In the data rows, the value 128 means zero.
Each pair is two rows. How far apart are they, by a hidden measure? 0 means very close, and 30 very far. Two or three weighted sums of its numbers give each row a place; it is the straight-line distance between the places.
[133 138 97 109 123 136 111 99 120 108 110 130 123 100 106 156 122 97 133 152]
[136 136 97 106 125 134 107 99 121 108 112 129 126 100 105 155 121 98 137 156] -> 6
[134 140 97 102 122 135 110 101 116 105 114 127 124 101 102 153 121 97 135 157]
[100 148 189 137 74 100 55 107 86 89 236 188 126 99 118 182 176 109 226 20] -> 24
[102 144 189 135 73 99 54 110 86 88 236 186 124 100 120 183 179 110 226 23]
[139 139 97 108 123 129 109 101 122 108 112 130 127 99 102 151 119 98 136 155] -> 23
[135 140 99 105 123 140 107 101 117 106 111 129 127 100 98 153 123 98 135 154]
[135 112 165 159 172 89 162 171 127 172 136 123 147 166 137 98 149 163 92 110] -> 7
[136 139 97 107 123 134 105 100 121 107 105 128 127 100 103 154 124 97 135 159]
[136 136 97 107 124 135 111 101 120 107 109 129 127 102 106 150 120 98 134 154] -> 5
[140 142 98 105 122 134 105 100 120 108 113 129 125 100 102 154 121 97 134 159]
[90 153 160 90 81 162 119 175 180 175 166 56 169 123 160 138 131 182 175 73] -> 12
[133 139 97 106 122 132 104 101 118 109 112 130 126 101 107 151 124 98 133 157]
[134 137 97 108 120 135 108 100 118 108 107 127 124 101 99 154 121 99 134 154] -> 1
[131 116 163 159 171 91 163 171 127 174 137 125 144 167 139 99 144 164 91 111]
[141 116 164 160 173 92 161 168 124 174 135 129 143 165 138 97 147 163 91 111] -> 2
[129 116 165 157 174 92 166 171 129 172 135 123 145 167 140 99 146 162 89 112]
[133 138 97 104 123 132 111 101 119 107 112 125 123 100 101 154 124 98 136 155] -> 11
[137 137 98 105 126 132 109 104 120 108 110 128 127 101 105 154 123 99 133 156]
[135 115 166 157 175 91 160 173 124 171 136 125 148 166 140 100 143 162 93 109] -> 7
[178 89 143 166 57 154 143 143 135 120 172 195 13 154 139 119 147 144 125 95]
[135 139 97 103 123 135 109 101 117 109 112 128 125 97 100 151 120 99 136 156] -> 12
[134 141 95 105 121 135 109 102 120 107 111 129 123 103 104 152 121 99 138 157]
[132 142 97 106 123 134 110 101 120 111 114 130 120 100 106 154 118 97 132 160] -> 5
[132 142 97 111 128 137 108 100 117 110 108 131 125 98 101 151 122 97 135 155]
[92 152 159 82 82 159 120 175 177 174 166 52 168 124 160 140 136 182 174 76] -> 17
[133 137 98 105 126 128 104 100 122 106 112 126 124 99 102 152 123 98 131 157]
[136 142 97 108 123 138 105 100 123 107 110 130 124 99 98 152 122 99 134 156] -> 7
[132 136 96 106 121 132 110 101 119 105 108 130 123 101 104 152 122 100 131 155]
[90 156 157 86 79 161 123 176 177 176 160 53 169 122 159 137 133 182 175 73] -> 14
[134 138 96 100 123 134 106 100 120 109 112 125 127 99 104 154 122 98 137 158]
[133 121 162 159 174 87 161 170 130 172 138 125 146 166 137 99 152 162 88 108] -> 10
[134 114 165 157 171 93 160 172 130 172 140 126 146 167 137 98 150 161 91 109]
[133 134 97 107 119 134 109 103 116 108 110 133 127 100 102 153 123 96 137 154] -> 11
[139 138 98 109 124 133 107 103 117 104 110 129 127 100 99 154 126 98 140 153]
[130 116 166 159 171 89 164 171 126 173 139 123 145 166 140 100 146 162 91 113] -> 8
[133 138 96 107 124 131 108 102 118 106 105 132 124 100 106 154 127 98 133 153]
[134 139 95 107 121 135 104 101 118 108 111 126 126 101 106 154 125 98 136 157] -> 5
[133 139 97 103 126 130 110 100 122 109 111 130 123 99 105 152 123 100 137 160]
[97 145 190 137 72 98 56 110 84 90 238 184 124 100 118 184 173 109 225 21] -> 21
[130 115 165 157 175 87 160 170 124 174 140 123 147 164 138 99 140 161 89 113]
[87 73 138 173 105 124 74 98 58 133 78 74 173 133 205 35 134 147 112 98] -> 22
[135 137 98 104 131 133 106 100 120 105 110 128 123 99 98 153 121 97 134 154]
[137 119 165 157 178 91 165 171 124 175 137 121 146 168 138 100 148 161 87 109] -> 4
[132 116 164 160 175 90 163 172 124 175 136 121 150 167 145 98 148 163 91 110]
[136 135 98 107 123 130 107 99 120 108 108 132 124 100 103 152 116 99 134 155] -> 5
[131 138 97 105 121 136 104 102 118 104 111 130 124 101 102 154 126 99 137 155]
[136 112 165 158 172 91 163 171 127 174 133 126 146 165 144 102 145 163 92 110] -> 7
[131 114 165 155 171 87 163 172 130 174 132 122 149 167 140 99 149 163 90 112]
[84 73 137 177 106 125 79 99 54 132 81 74 168 132 204 33 137 149 111 96] -> 25
[134 115 165 158 175 93 162 170 123 172 136 124 145 166 140 101 144 162 90 112]
[134 110 164 155 171 91 163 170 127 172 139 126 146 164 136 96 144 163 93 113] -> 6
[135 137 98 106 125 134 109 100 119 106 111 127 125 100 104 156 121 98 137 156]
[134 140 96 109 124 134 104 100 123 106 112 127 123 103 103 156 123 98 130 158] -> 7
[134 139 95 101 122 130 107 100 119 108 112 129 126 100 106 153 118 97 133 155]
[89 156 159 90 78 160 123 175 176 175 167 52 169 123 162 140 130 182 176 73] -> 9
[78 142 165 156 131 188 204 138 214 80 160 161 129 189 205 86 61 166 176 95]
[79 142 162 161 128 189 199 137 211 79 168 161 128 189 206 83 64 167 169 98] -> 6
[136 141 98 104 122 136 107 101 118 109 112 130 124 100 100 157 118 99 135 155]
[137 139 98 106 124 136 107 102 121 108 112 129 124 99 105 152 121 99 133 158] -> 1
[134 114 167 159 173 91 164 172 127 173 134 123 146 165 141 99 147 162 89 112]
[136 140 97 104 120 134 109 99 119 107 113 128 123 100 108 152 124 98 132 157] -> 7
[71 141 165 157 128 188 198 138 208 77 165 158 128 189 207 82 62 167 172 101]
[175 88 145 166 54 153 142 142 129 120 168 192 13 151 140 117 147 143 123 96] -> 14
[133 138 96 102 122 135 108 102 119 109 108 131 125 100 105 150 121 98 137 155]
[136 138 97 105 128 133 109 101 122 105 109 130 128 100 102 152 123 99 137 153] -> 2
[133 138 95 105 123 130 107 100 119 106 110 133 125 101 101 150 122 98 135 157]
[134 136 98 100 122 137 108 99 122 110 111 127 124 100 105 151 120 99 133 155] -> 6
[136 118 166 161 173 91 162 171 124 176 135 121 147 164 143 99 152 162 90 107]
[135 115 165 158 172 93 164 170 131 174 141 122 148 166 141 100 146 162 91 110] -> 5
[136 134 98 111 124 138 110 100 120 107 109 128 123 101 103 156 121 98 135 153]
[134 140 98 105 126 135 102 100 120 107 112 129 127 102 104 154 118 99 137 157] -> 4
[131 137 97 105 127 139 111 101 120 107 113 130 125 98 107 153 118 97 135 158]
[138 139 98 107 125 132 105 102 123 108 110 134 123 103 103 155 128 98 130 156] -> 4
[133 115 163 162 176 89 162 171 128 172 141 122 144 166 138 100 148 162 94 112]
[134 136 98 104 122 133 109 99 120 107 107 126 123 101 103 152 122 97 132 155] -> 4
[135 113 165 156 169 92 162 171 127 172 136 123 144 165 140 98 149 162 89 111]
[134 114 166 155 172 93 162 170 127 172 141 122 148 166 143 100 149 163 90 110] -> 2
[175 87 144 166 54 152 147 144 137 119 173 197 12 154 140 122 141 143 126 94]
[130 139 98 107 123 134 112 100 120 109 106 129 121 100 102 151 127 98 134 162] -> 15
[136 115 167 158 171 87 164 172 124 174 135 123 147 167 140 98 150 163 90 111]
[138 118 164 160 175 90 162 171 131 170 137 124 146 166 142 102 143 161 92 110] -> 4
[132 135 99 106 123 132 108 101 119 108 112 129 124 99 102 153 121 99 130 156]
[86 151 157 89 83 163 119 175 179 172 166 55 168 124 161 135 131 182 177 74] -> 13
[134 118 164 155 173 89 167 170 127 176 135 120 145 167 136 97 146 161 87 109]
[132 139 98 105 124 136 108 100 116 108 114 126 125 99 106 151 126 98 135 158] -> 5
[100 149 190 140 76 99 52 109 85 88 242 189 128 99 121 178 172 107 229 20]
[135 119 165 158 170 90 164 173 126 173 139 125 149 169 139 99 143 160 91 113] -> 25
[73 142 163 157 131 189 195 139 210 77 170 162 128 190 199 82 62 164 173 98]
[179 87 144 169 58 155 146 144 133 122 171 201 14 152 140 120 141 143 124 91] -> 17
[133 118 164 157 174 94 159 170 129 174 139 124 143 169 141 99 148 162 90 112]
[134 138 96 105 122 135 106 101 114 108 107 131 125 101 100 152 121 97 134 156] -> 8
[133 138 97 105 121 137 111 102 117 109 111 131 126 99 104 155 120 98 133 157]
[77 139 164 151 133 193 199 138 209 78 166 163 128 189 205 84 60 166 180 98] -> 14
[85 151 157 88 78 159 120 176 176 176 162 56 169 124 163 138 127 182 175 71]
[134 136 97 108 123 133 106 103 120 106 107 129 124 99 102 153 120 97 137 156] -> 12
[135 140 96 108 126 134 106 100 119 106 105 129 126 100 104 153 119 97 134 155]
[94 152 160 87 80 159 119 175 175 176 165 51 171 125 157 141 130 181 174 71] -> 12
[135 115 165 155 177 89 165 171 123 172 137 125 146 167 140 98 145 162 95 111]
[134 139 99 104 125 134 106 100 119 110 114 128 126 100 102 155 120 98 131 158] -> 7
[74 139 163 158 130 188 199 137 210 78 168 160 129 190 203 78 61 165 173 99]
[89 152 158 83 80 159 122 175 180 176 162 55 170 125 161 140 133 181 177 74] -> 29
[132 138 97 109 124 136 103 101 117 108 109 128 126 98 100 151 121 98 136 156]
[134 141 97 103 121 133 106 100 125 108 112 129 121 102 103 151 126 97 133 156] -> 4
[132 136 96 105 123 133 110 101 120 107 111 128 121 101 102 150 123 98 130 157]
[137 114 164 160 173 90 164 172 128 171 140 121 146 164 139 98 142 161 91 107] -> 7
[136 135 99 110 122 134 110 101 121 107 113 128 125 99 102 149 117 98 138 160]
[178 91 144 166 56 154 143 144 133 122 174 195 13 154 137 120 148 144 124 95] -> 16
[132 143 97 112 123 134 108 100 123 109 110 131 121 102 102 154 121 96 137 157]
[89 154 157 90 79 162 119 174 182 176 166 53 169 123 159 136 131 181 175 74] -> 13
[136 133 96 106 122 133 107 102 118 107 112 131 125 100 101 154 124 99 135 161]
[138 116 166 160 175 93 164 169 127 174 140 123 147 165 139 98 149 162 91 109] -> 9
[136 115 164 156 175 93 165 171 124 176 135 123 147 167 141 100 147 163 87 109]
[135 140 97 108 123 134 105 99 119 108 112 130 125 103 102 153 119 99 137 156] -> 9
[74 143 163 158 130 186 200 138 209 77 168 165 128 187 205 82 62 165 170 94]
[134 141 98 104 122 136 108 100 117 106 112 130 125 101 107 152 122 98 135 157] -> 17
[72 144 164 158 130 191 196 138 210 80 163 162 125 190 205 83 60 165 176 99]
[133 113 166 155 172 94 164 171 129 172 137 120 147 166 140 99 148 163 90 111] -> 13
[132 136 96 104 123 135 106 99 118 109 110 129 124 100 101 155 121 98 132 155]
[135 137 99 104 125 137 109 98 114 107 111 130 126 100 105 151 127 98 136 157] -> 3
[175 86 143 167 57 154 147 144 133 117 170 196 14 154 140 122 145 143 123 97]
[135 139 97 108 125 131 104 102 117 107 111 128 124 99 103 151 118 97 136 156] -> 12
[101 147 189 136 77 104 56 109 86 88 234 185 125 102 120 182 173 109 225 18]
[131 136 97 110 122 136 108 102 118 105 111 126 123 99 104 151 126 98 133 155] -> 21
[137 140 97 103 123 136 106 101 120 108 111 129 121 97 101 151 122 97 132 157]
[137 116 166 161 174 90 164 172 124 170 138 126 147 164 139 97 144 163 88 106] -> 7
[135 139 95 110 124 135 110 101 120 108 113 130 124 100 98 151 120 98 133 155]
[76 136 166 159 126 190 196 137 207 78 166 158 125 189 201 84 62 165 171 93] -> 19
[87 75 138 173 101 126 76 98 59 132 73 72 173 132 202 37 136 148 115 97]
[132 139 98 110 121 136 105 100 115 108 111 125 121 101 102 154 118 97 135 158] -> 25
[135 141 97 104 119 134 110 101 123 108 110 133 124 98 100 149 124 99 138 159]
[131 137 96 104 125 135 108 101 116 107 113 128 125 98 102 151 124 98 137 160] -> 3
[83 69 137 172 103 127 78 101 57 132 72 73 174 132 202 32 135 146 111 101]
[138 116 165 157 172 91 165 171 128 172 138 122 145 165 141 98 145 163 91 106] -> 26
[85 151 158 90 80 157 116 175 178 176 167 54 168 124 162 139 128 182 169 71]
[177 91 145 173 58 153 144 143 131 121 173 194 12 152 140 119 148 144 128 95] -> 8
[138 112 165 159 172 92 165 169 130 172 137 124 146 164 139 103 146 161 91 114]
[137 139 96 109 121 134 107 101 118 104 110 126 124 100 106 151 124 98 138 156] -> 11
[136 119 164 159 174 90 162 171 126 172 138 123 144 164 140 99 146 163 91 111]
[134 141 97 102 121 133 106 100 120 110 117 131 121 99 104 155 126 98 136 156] -> 6
[135 140 99 111 125 133 105 101 121 108 110 132 124 100 103 153 120 97 135 158]
[131 139 96 106 123 135 111 102 120 105 111 129 124 99 105 151 122 97 134 160] -> 5
[87 153 158 88 80 158 120 175 179 176 164 50 170 124 160 137 132 182 171 74]
[132 119 164 160 176 86 160 171 125 173 134 120 143 165 139 97 144 162 92 110] -> 12
[136 139 97 107 122 130 109 101 119 108 110 129 125 100 103 153 126 97 135 155]
[129 135 97 106 124 133 105 101 118 109 110 132 126 100 102 153 122 97 133 156] -> 8
[88 155 159 90 76 165 121 175 178 174 169 56 169 125 164 140 131 181 169 71]
[135 135 97 107 127 135 106 102 117 107 110 130 126 99 106 149 125 99 136 155] -> 12
[137 114 164 151 169 92 159 172 130 174 135 122 142 168 136 99 148 162 94 112]
[137 134 98 109 120 139 108 101 117 109 107 129 124 98 103 152 123 98 136 155] -> 2
[132 114 164 155 174 89 164 171 126 174 139 120 146 165 141 97 151 162 96 114]
[137 136 97 105 122 131 105 101 119 106 110 131 123 101 101 154 122 98 135 157] -> 2
[130 119 164 161 173 90 160 172 126 172 136 126 148 167 137 100 143 160 96 112]
[137 116 164 157 176 89 166 172 128 176 137 124 146 166 142 98 147 161 89 112] -> 6
[133 141 98 105 122 138 105 102 127 109 110 129 123 102 100 153 120 98 132 158]
[133 118 164 159 171 92 168 171 127 173 137 124 147 167 138 100 147 162 90 109] -> 7
[74 143 165 155 133 192 199 138 212 78 162 158 130 191 204 80 63 165 171 95]
[135 138 97 103 121 133 104 101 120 106 108 129 125 100 104 150 123 97 134 154] -> 21
[172 92 143 166 63 153 145 143 132 119 172 195 12 151 140 121 148 143 128 96]
[131 141 97 106 121 134 112 100 117 108 113 126 125 98 103 151 123 97 139 162] -> 16
[136 137 98 104 122 134 106 101 119 107 107 130 125 99 103 151 126 98 135 159]
[133 131 97 104 125 136 111 100 116 107 110 134 124 98 102 152 121 99 135 156] -> 4
[135 114 163 154 173 93 163 171 126 171 138 121 147 167 138 99 143 162 92 112]
[134 137 96 106 125 138 109 100 119 107 107 128 124 99 104 153 122 97 132 155] -> 6
[136 118 165 156 172 90 162 171 127 173 135 126 147 168 136 100 147 162 86 110]
[137 115 166 156 173 93 166 171 127 172 141 120 146 164 142 103 145 161 91 108] -> 7
[133 142 95 107 125 132 108 101 122 108 113 127 122 101 104 154 120 97 134 158]
[136 138 97 107 123 138 108 102 121 106 111 128 125 99 106 153 128 98 135 158] -> 4
[131 114 165 160 171 93 163 171 127 173 137 126 144 166 138 98 151 162 86 111]
[136 115 163 159 169 93 165 172 126 174 134 125 149 166 138 98 146 163 92 109] -> 8
[131 134 97 102 123 137 105 101 116 109 108 132 124 102 105 155 125 97 135 159]
[77 141 164 157 130 193 198 138 215 78 163 160 129 190 207 83 64 165 176 93] -> 16
[177 91 145 170 54 155 148 143 129 120 175 197 13 152 138 120 144 143 126 90]
[136 115 164 161 176 90 160 170 126 175 136 121 148 168 135 95 146 163 90 108] -> 9
[133 138 99 107 123 135 108 101 117 107 109 129 122 98 106 155 120 99 133 161]
[81 74 136 174 104 122 78 100 55 135 72 72 169 131 208 36 131 149 112 95] -> 22
[77 139 163 156 130 190 193 136 213 79 168 161 128 190 205 83 63 165 175 96]
[132 141 97 106 121 137 114 101 122 109 107 127 124 101 102 153 120 98 134 157] -> 20
[91 150 157 91 79 160 119 175 178 176 166 50 166 124 164 139 130 182 175 72]
[134 141 98 107 122 137 107 100 120 108 109 128 126 98 105 155 122 97 137 156] -> 15
[132 119 165 159 170 95 165 172 121 173 136 124 149 165 136 101 149 163 90 108]
[134 135 98 108 124 131 107 99 118 106 111 133 124 100 101 151 120 98 135 156] -> 9
[176 89 144 170 58 156 142 144 131 119 172 197 13 152 137 122 149 144 124 97]
[171 93 145 170 58 153 141 143 134 117 173 194 16 153 137 120 146 143 122 94] -> 3
[177 85 144 171 59 158 145 142 130 122 169 191 15 154 135 125 149 142 125 92]
[134 135 97 108 123 138 111 100 120 104 107 129 124 99 101 151 123 98 137 160] -> 15
[176 87 144 169 59 154 143 143 132 120 171 196 14 151 145 120 147 143 126 95]
[133 138 96 104 126 135 108 101 119 107 115 126 125 101 102 152 120 98 136 158] -> 12
[133 137 97 107 125 134 104 102 121 107 111 126 123 100 101 153 121 98 135 155]
[177 90 144 168 54 155 144 144 136 120 169 197 15 151 145 120 144 143 125 95] -> 11
[131 140 99 111 119 131 112 100 119 109 110 129 122 100 104 152 119 99 135 157]
[133 114 165 157 174 91 164 169 123 174 137 123 142 167 141 95 142 160 86 110] -> 12
[75 135 165 160 132 188 196 138 212 79 166 161 130 190 204 83 62 166 172 94]
[75 139 165 153 130 190 198 139 210 78 162 156 127 189 203 81 64 164 172 96] -> 5
[132 137 96 104 122 135 107 101 120 108 110 128 127 101 105 158 121 97 135 155]
[86 74 137 172 103 130 79 100 61 134 81 72 174 132 206 34 136 147 119 96] -> 25
[133 139 97 104 126 135 106 101 120 108 108 132 126 101 107 156 120 99 135 157]
[133 137 97 106 123 134 107 100 122 110 111 127 123 100 105 154 119 98 135 158] -> 3
[135 137 97 106 121 133 109 99 119 108 110 130 126 101 107 152 121 98 135 157]
[87 75 136 175 102 129 77 102 55 134 73 72 173 132 208 39 135 148 113 99] -> 28
[133 142 98 108 120 134 106 101 119 109 111 126 125 99 102 151 123 98 138 156]
[132 137 98 106 124 132 109 99 117 109 109 127 125 103 103 153 121 99 137 157] -> 4
[136 139 97 102 123 138 109 100 120 107 110 132 127 100 106 155 117 98 135 159]
[80 142 164 157 129 188 196 140 209 79 164 162 132 192 203 81 61 165 173 99] -> 15
[133 136 97 102 125 133 108 100 121 108 106 127 125 101 98 156 124 99 137 156]
[128 120 166 157 173 96 164 170 129 174 139 126 146 166 137 98 145 163 87 107] -> 16
[134 140 98 105 122 131 108 101 122 108 107 129 125 98 100 152 123 98 133 155]
[136 140 97 104 122 134 106 102 116 108 109 125 125 99 102 152 122 97 136 155] -> 2
[133 139 97 104 124 138 109 100 116 108 110 130 123 101 105 156 123 97 134 157]
[132 139 98 111 122 131 105 102 121 108 110 129 124 101 101 154 122 96 134 156] -> 2
[133 138 99 103 123 136 108 102 120 109 113 128 123 100 102 152 122 97 137 156]
[80 72 138 178 102 127 78 98 59 136 78 75 173 130 204 35 138 147 113 93] -> 29
[90 151 158 86 78 160 122 175 177 173 159 52 172 124 163 136 134 180 173 68]
[132 140 97 103 119 129 107 100 120 108 110 128 124 103 102 153 119 98 127 159] -> 20
[134 134 97 106 125 137 107 101 121 106 112 129 124 100 101 151 121 98 138 156]
[129 136 98 107 121 132 108 100 115 106 112 127 122 100 103 153 123 97 131 157] -> 2
[134 112 162 160 175 92 164 172 128 173 135 122 146 164 142 96 148 162 88 114]
[137 118 163 157 174 91 162 171 126 171 142 117 145 167 140 100 148 161 93 110] -> 4
[138 118 165 156 176 90 163 171 125 173 137 125 147 166 138 98 144 163 90 111]
[130 138 98 108 120 130 105 102 120 105 107 133 123 100 101 152 121 97 132 159] -> 7
[132 137 98 107 118 138 108 102 123 106 113 130 126 101 106 152 125 99 134 164]
[135 140 97 106 122 132 107 100 117 106 109 127 123 102 105 154 122 98 137 159] -> 8
[132 112 164 153 174 91 169 171 129 171 136 123 144 165 142 96 144 162 87 107]
[137 116 166 154 172 92 165 172 126 175 134 118 146 167 139 97 149 162 89 109] -> 4
[91 150 159 87 79 158 121 174 180 174 168 55 166 122 159 138 130 181 173 73]
[137 135 98 107 124 133 107 101 120 109 109 131 125 101 97 155 121 99 137 157] -> 15
[135 136 99 106 125 136 108 101 122 107 110 126 123 101 100 150 122 98 134 162]
[134 136 97 104 124 134 110 101 121 108 110 128 126 98 102 151 124 99 133 153] -> 7
[87 154 158 85 83 164 124 174 176 179 163 52 169 123 160 135 128 182 175 74]
[140 140 97 104 124 134 106 101 122 109 113 134 123 100 106 153 122 98 136 155] -> 10
[135 112 165 159 175 96 166 172 127 172 135 126 145 165 138 96 149 162 86 110]
[133 115 164 158 172 93 163 172 124 172 134 121 142 167 140 103 148 162 93 111] -> 8
[84 73 138 176 101 126 78 100 62 132 75 75 173 133 204 39 136 146 114 101]
[174 90 145 171 56 153 144 142 133 122 175 196 15 153 143 123 146 144 124 93] -> 22
[135 114 166 156 169 90 164 171 123 174 137 126 146 166 142 100 142 161 87 112]
[135 117 163 158 171 91 160 170 124 176 136 126 144 167 136 99 147 160 90 107] -> 6
[134 113 166 156 174 90 164 171 127 175 133 120 149 167 136 96 147 163 89 109]
[138 141 98 105 119 135 106 100 117 108 107 128 122 101 104 154 121 98 135 158] -> 8
[132 140 98 107 123 133 110 100 122 111 113 130 124 99 105 153 123 97 133 154]
[136 112 163 157 171 88 164 173 126 175 138 123 143 168 139 101 144 162 86 108] -> 8
[174 89 145 168 58 153 145 144 131 120 168 194 12 151 139 122 145 142 124 93]
[133 138 97 108 119 133 105 99 122 108 113 134 125 99 105 152 125 98 135 158] -> 15
[138 141 99 105 126 133 104 101 121 108 110 132 124 101 105 152 123 97 140 156]
[134 139 97 107 119 133 106 101 121 108 112 129 125 97 97 152 121 96 134 155] -> 3
[87 155 157 87 79 156 115 177 180 175 160 55 167 126 157 140 126 182 170 76]
[134 114 164 156 170 92 164 170 126 171 136 127 149 166 141 98 150 163 88 110] -> 14
[131 137 98 108 124 134 106 101 117 105 111 131 125 100 105 155 119 96 134 159]
[133 114 166 157 172 89 163 172 129 176 141 122 146 166 144 97 146 162 86 111] -> 6
[134 142 97 104 124 134 110 99 119 109 110 128 123 100 99 154 119 99 134 152]
[136 135 95 107 120 133 103 101 117 108 110 130 125 101 104 154 123 97 134 161] -> 6
[137 139 97 105 122 139 113 100 120 107 110 129 125 97 103 152 122 97 132 156]
[134 113 164 159 172 89 166 170 127 173 137 125 145 166 141 97 147 160 87 111] -> 3
[130 139 96 109 121 135 109 100 120 108 106 134 126 101 107 153 122 97 133 156]
[90 152 159 86 81 163 119 176 179 176 164 51 170 120 161 137 130 182 172 73] -> 12
[131 141 94 105 120 137 105 103 117 109 112 130 123 99 106 148 123 97 140 158]
[134 141 97 105 121 134 107 100 125 107 109 135 122 99 100 156 122 97 132 157] -> 6
[137 112 164 159 174 92 168 172 127 173 140 123 148 167 138 98 146 162 93 111]
[139 139 99 107 123 134 104 100 123 108 111 128 125 100 97 153 122 97 136 154] -> 8
[136 135 98 108 123 133 111 101 124 107 108 127 127 100 102 153 124 99 134 154]
[133 118 164 159 171 89 163 171 129 173 133 121 147 165 140 98 147 163 89 112] -> 5
[134 113 165 159 169 90 165 171 124 174 137 125 149 168 140 100 150 163 90 112]
[135 138 97 104 124 129 111 100 119 109 109 130 124 101 102 150 122 98 134 158] -> 9
[94 156 158 86 81 160 124 175 181 177 160 54 169 125 164 138 133 181 176 70]
[130 136 97 105 123 137 109 102 119 108 110 130 126 100 103 154 121 97 134 157] -> 20
[134 118 165 159 171 91 164 171 125 173 136 125 146 164 141 100 144 162 93 109]
[133 113 165 160 171 92 160 169 127 172 135 125 146 166 140 99 145 164 93 109] -> 5
[132 118 164 159 174 90 161 169 124 173 134 127 147 165 141 101 145 162 92 110]
[134 144 97 103 125 138 106 99 120 107 108 129 123 101 105 155 123 99 133 159] -> 4
[138 140 96 108 121 133 109 100 122 110 110 132 126 101 105 154 125 99 128 156]
[136 141 96 103 124 137 102 100 120 108 110 130 122 98 102 154 123 99 134 156] -> 4
[133 133 98 106 122 138 109 102 121 109 109 128 127 103 105 152 122 97 136 156]
[174 88 144 167 56 148 144 142 133 122 169 199 12 154 141 123 143 142 124 92] -> 9
[175 91 145 168 58 153 143 143 129 119 173 199 14 152 139 121 143 145 128 95]
[135 113 163 160 173 93 167 172 124 176 142 125 149 166 139 101 149 162 88 114] -> 8
[138 140 97 106 124 130 108 102 120 106 110 133 126 97 96 157 121 98 133 159]
[135 115 165 157 176 90 165 170 128 175 137 121 145 165 139 96 149 163 91 111] -> 5
[130 114 165 158 172 88 166 171 126 172 133 123 147 167 139 99 145 162 89 111]
[136 115 164 160 174 91 166 172 131 173 132 123 144 166 143 100 149 161 90 109] -> 5
[137 115 164 157 174 91 161 171 127 175 136 121 148 168 138 99 147 163 93 112]
[141 117 162 155 170 90 166 172 125 173 136 120 149 164 142 98 150 163 89 114] -> 6
[135 137 97 107 123 137 109 101 122 107 112 127 126 101 103 156 121 99 136 158]
[131 142 97 102 127 134 102 101 121 108 112 130 125 102 105 154 121 99 131 156] -> 8
[134 136 97 108 123 134 108 100 121 104 107 132 126 100 105 153 119 98 134 155]
[137 136 96 105 124 133 106 100 123 106 108 130 124 98 103 152 116 98 137 155] -> 3
[132 144 98 108 121 131 106 101 120 106 116 127 123 100 105 150 118 97 131 159]
[135 135 97 107 119 132 108 102 120 108 113 128 125 101 107 153 118 97 135 153] -> 9
[87 153 158 84 78 160 118 177 178 175 159 52 170 122 157 141 128 183 175 73]
[135 135 98 110 121 140 109 101 117 107 111 129 124 102 100 151 123 98 131 156] -> 17
[136 140 98 109 123 135 106 101 117 108 108 130 125 101 104 156 121 99 134 161]
[132 140 99 107 123 131 108 101 120 108 109 128 123 102 102 152 118 97 138 157] -> 6
[136 137 99 107 126 139 109 102 119 107 114 127 123 101 102 154 121 98 134 158]
[134 136 97 106 120 137 108 102 118 106 112 133 124 103 98 152 122 98 135 158] -> 2
[74 142 164 158 125 188 198 141 208 80 164 165 129 188 204 83 60 165 177 94]
[136 135 96 103 124 134 103 101 124 108 111 130 125 99 101 153 120 98 134 156] -> 11
[136 138 96 104 124 134 107 104 119 106 109 129 125 101 104 151 123 98 135 156]
[76 141 163 154 132 187 196 138 210 80 163 159 130 190 201 86 62 164 173 98] -> 18
[85 73 136 172 107 126 79 100 55 133 74 73 173 131 205 34 136 149 115 98]
[134 113 164 155 173 93 163 171 126 174 138 120 145 164 138 98 144 162 90 114] -> 18
[136 115 164 157 172 94 156 174 128 172 138 122 150 163 139 98 145 162 92 110]
[138 115 165 161 174 92 163 171 129 173 141 123 145 165 138 98 146 162 89 108] -> 1
[139 116 165 157 173 88 166 172 126 173 136 122 145 166 137 97 146 161 90 114]
[130 140 96 105 121 133 106 99 117 107 105 129 121 100 101 152 121 97 132 158] -> 8
[132 112 163 156 176 92 160 172 126 175 136 120 149 168 136 99 149 164 92 108]
[137 134 98 109 123 134 107 102 123 110 112 135 123 98 102 154 125 97 132 158] -> 5
